One turn sends every row of this set to another row. A few are shown first. Where does it send the rows asked after them?
j_265: [ 3.25  0.49 -0.95  1.75  1.38  1.47  4.78  0.70  0.57  1.12  0.15  0.04
 -1.80 -1.56  0.44]
j_82: [-1.55 -1.02  1.14 -1.43  1.51  2.85 -0.68 -3.99  0.48  1.38 -0.96  3.37
  2.45  0.28  0.24]
j_836: [ 0.60  2.95  1.04  1.89 -2.27  5.52 -0.45 -0.64 -0.51  3.07  0.50  0.16
  1.25  2.60  2.56]
j_96: [-0.65 -0.57  1.47 -0.90  2.25 -1.91  0.12 -1.12  2.09  2.65 -2.86  1.23
  2.75  1.23 -2.07]
j_979: [-2.29 -1.33  2.25 -2.02  1.83  3.22 -1.08 -3.81  1.18  1.75 -1.28  2.68
  1.62  0.54  0.20]
j_379: [-0.71 -0.34  1.53 -0.96  2.11 -2.06  0.08 -0.81  1.85  2.13 -2.84  2.48
  2.17  2.32 -2.03]
j_672: [-1.60  0.47  1.99 -1.42  1.40  0.49 -1.01 -2.96  1.09 -0.04 -4.40  2.16
  2.18  2.03  0.81]
j_252: [ 2.14  3.82 -0.35  0.80  1.13  0.89  3.18  0.82 -0.89  0.12 -0.09  1.57
 -2.95 -0.61  0.71]
j_915: [ 1.75  0.56  0.44 -0.48 -2.00  2.71 -1.86 -0.49  5.60 -0.31 -0.54  1.05
 -0.61  2.45  3.68]
j_257: [-0.03  3.56 -4.26  0.09 -0.44  0.64 -0.93 -0.06  0.70  2.37  0.13 -0.25
  1.88  4.13  2.13]
j_205: [-1.65  0.38  2.06 -1.69  1.79  0.49 -0.95 -3.17  1.33  0.07 -4.58  1.14
  2.93  0.75  0.58]
j_914: [-2.59  0.64  1.59 -1.49  0.63  1.19 -2.14 -1.20  1.42  2.30 -0.37  2.79
  0.20 -1.40 -1.85]
j_270: [ 2.82  0.26 -1.71 -0.14 -2.25  2.12 -1.27 -1.55  5.07 -0.53 -0.67 -0.04
  2.21 -0.42  3.16]
j_837: [-1.50  1.89 -1.64 -1.20  0.33  1.39 -1.53  0.59  3.18  3.99 -0.65 -4.04
  0.56  2.30  2.33]
j_459: [-2.02  0.94  0.63 -1.16  0.49  0.92 -1.91 -1.64  0.69  1.89 -0.04  3.49
  0.90 -1.56 -2.22]
j_290: [ 3.59 -0.36 -1.13  0.28 -1.68  2.00 -0.14 -1.21  4.93 -0.41 -0.08  2.04
  1.64  2.93  3.09]
j_160: [ 2.24  0.94  1.70  0.29  3.05  1.06  4.36  1.40  0.95  2.35 -0.05  0.16
 -3.28  1.25  1.02]
j_640: [ 2.32 -1.37  0.28 -0.69 -1.10  2.37 -0.58 -0.96  6.53  0.94 -0.69 -1.03
  1.00  0.78  3.39]
j_637: [ 0.36  2.24  1.26  1.41 -1.90  5.42 -0.78 -0.78  0.05  3.58  0.08 -2.22
  1.88  0.19  2.42]
j_492: [ 2.41  2.68  0.47  2.13 -1.20  2.57  0.76 -0.58  0.04  2.50 -2.63 -2.09
  4.03  3.37  2.60]
j_123: [ 0.16  1.30 -4.04 -0.28  0.13  1.68 -0.34 -0.79  1.69  4.17  1.14 -2.53
  3.21  1.18  1.66]
j_900: [-0.95  1.67 -1.74 -0.58  0.25  2.21 -1.00  0.70  2.13  4.15  0.99 -0.61
 -0.48  5.37  2.07]
j_568: [ 2.05  1.49  0.03  1.09  1.08  1.05  3.43  1.30  1.26  0.42 -1.57 -1.83
 -3.29 -2.40  0.90]
j_423: [ 2.35  2.63 -0.55  1.69  0.72  0.73  3.46  1.34  0.37 -0.45 -1.23  0.52
 -3.54 -0.45  1.06]
j_769: [ 2.28  0.10  0.96  1.12  1.77  1.92  4.49  1.38  1.23  1.61 -0.05 -0.17
 -3.75  0.20  0.91]
j_752: [ 1.39  2.52  0.79 -0.09  1.88  1.38  2.73  1.08  0.76  1.43 -0.66 -1.93
 -3.35 -2.85  0.89]
j_561: [ 1.22  2.32  2.66  1.37 -0.69  3.14  0.50  0.13  0.98  3.24 -2.71 -2.88
  2.14  4.11  2.92]
j_735: [ 3.61  0.87 -0.49  0.66  2.65  0.42  4.93  0.11 -0.21  1.88 -0.08 -0.71
 -0.50 -1.69  0.45]

j_914 moves to j_379
j_672 moves to j_82
And these:
j_123 moves to j_837
j_492 moves to j_637
j_252 moves to j_735
j_568 moves to j_769
j_290 moves to j_270

